Questions about the table below. Rows and columns are numbered from 1.
1) What is the entry in row 2 and column 1?
2) What is the entry at row 1, column 3?
3) What is the entry just left of 163?
4) What is the minimum?
5) What is the entry directly below the smallest entry?
6) What is the bottom-right entry?
7) What is the entry directly below 97?
8) What is the entry directly below 164?
199  62 191 197 188 107 101 185  63 194 203 131 113
110 181  79  65  91  65  67  81 151  66 135  99 116
 83 115  76  53 115  96  64 166  89 195 161 197  91
180 164 205 143 165  49  52 153  94 124 162  97  91
 75 185  88 153 182 193  81  81  89 142 199  81 143
 67 153  96 163 189 156 193 199 105 205 151  75  62
206 162 199  70 135 113 101  66  96 205 193 189 111
1) 110
2) 191
3) 96
4) 49
5) 193
6) 111
7) 81
8) 185

153 134 175 108 133 176 167 184 154  96
171 130 127  94 140 154 120  97 194 143
140 110 130 181 131  92  89  79 111 183
156 146 144 113 127 137  58  99 176 129
Report the bottom-left entry.
156
The top-left entry -> 153
Report the 5th entry, reading row by row.
133
Report the first entry of the largest entry's row.
171
The second smallest entry -> 79
The third smallest entry is 89
Report the top-right entry.
96
The entry just left of 92 -> 131
Report the entry just left of 183.
111
Report the smallest entry.
58
Report the entry directly above 113.
181
The largest entry in the last row: 176

m = [128 207 130 133 155]
What is the entry just right of 130?
A: 133
What is the entry just right of 128?
A: 207
The 2nd largest entry: 155

Questions about the grid below. Rows and columns are numbered from 1.
1) Which number is the entry in row 2 and column 1?
2) Which number is the entry directly below 92?
3) Which number is the entry directly below the centre entry?
4) Which number is the top-right entry?
5) Which number is the entry in the top-left corner?
6) Which number is the maximum?
7) Which number is the entry just right of the centre entry?
8) Which number is the entry in the bottom-right corner?
190 124  98 144  91
127 110 137 101 133
193 116  92 171  86
128 107 134 118 130
131 109 130 128 127
149 116  99 225 103
 67 158 148 133 160
1) 127
2) 134
3) 130
4) 91
5) 190
6) 225
7) 118
8) 160

[[108, 132, 143, 75, 203, 140], [151, 172, 178, 120, 114, 106], [146, 166, 179, 94, 136, 110], [152, 141, 128, 184, 51, 111], [126, 178, 183, 91, 186, 121]]
The entry just right of the largest entry: 140
Report the entry just right of 143.
75
Report the entry just right of 136.
110

Questions about the matrix below.
1) Read off the 3rd smallest entry.
2) Read off the entry in the bottom-right corner.
3) Read off the entry just left of the smallest entry.
4) Read off the top-left entry.
5) Read off the smallest entry in the last column.
6) Read off the first entry of the smallest entry's row.
7) Read off the third entry, reading row by row.
8) Read off the entry directly above 150.
126	123	153	132	122	144	137	116	132	127	123	132	116	103
145	129	89	133	115	144	135	112	140	125	127	118	134	113
131	133	125	145	129	152	134	152	115	147	137	139	90	93
137	134	144	123	126	131	148	136	147	133	150	101	103	146
125	121	116	121	139	118	116	144	122	112	130	142	137	117
120	115	96	121	127	118	121	116	129	120	137	139	124	88
129	132	127	153	131	142	123	130	129	149	144	108	116	87
137	137	153	116	130	134	140	143	134	139	137	146	124	149
124	140	119	141	117	142	121	122	127	132	134	118	109	227
128	137	96	129	123	118	112	130	135	134	148	112	101	187
132	123	131	162	124	143	119	137	135	135	123	133	97	139
1) 89
2) 139
3) 116
4) 126
5) 87
6) 129
7) 153
8) 137

data =
123 129  81 210 100  70 156
163 172 215  80 189 228 130
165 172 214  79 183 228 121
134 140  97 204  96  86 145
124 147 100 194 101  98 134
139  97 128 123 171 118 186
129 133  92 192  99  91 140
The last entry, reading row by row: 140
Read off the 3rd smallest entry.
80
The first entry in the row that holds the smallest entry is 123
Read off the smallest entry.
70
The entry directly below 98 is 118
Read off the bottom entry of the column that holds the smallest entry.
91
Read off the entry in the bottom-left corner.
129
The median of all entries is 133
Read off the entry just left of 214.
172
The entry just left of the smallest entry: 100
Read off the entry in the top-right corner.
156
The entry directly above 96: 183
The entry directly below 156 is 130
The second entry on the main diagonal: 172
The 2nd entry in reading order is 129

array([[194,  49, 219,  40, 117,  66,  34, 130, 106],
       [177, 153, 111, 138, 189,  39, 122,  68, 120],
       [193,  79, 223, 114, 218, 118, 192, 175, 103]])
Report the last entry of the largest entry's row.
Answer: 103
Report the smallest entry in the first row.
Answer: 34
Report the entry just left of the centre entry.
Answer: 138
Report the largest entry in the first row.
Answer: 219
The first entry, reading row by row: 194
Report the 5th-last entry, reading row by row.
Answer: 218
The entry directly below 39 is 118
Report the entry directly below 153.
Answer: 79
The 2nd smallest entry: 39
The third smallest entry is 40
Report the bottom entry of the column that holds the smallest entry.
Answer: 192
Report the entry just right of the smallest entry.
Answer: 130
Report the entry directly above the largest entry.
Answer: 111
Report the entry directly above the centre entry.
Answer: 117

122 130 209 185 195 115 181 101 180 185  99 120
The maximum: 209
Read off the entry just left of 130.
Answer: 122
Read off the entry just right of 101.
Answer: 180
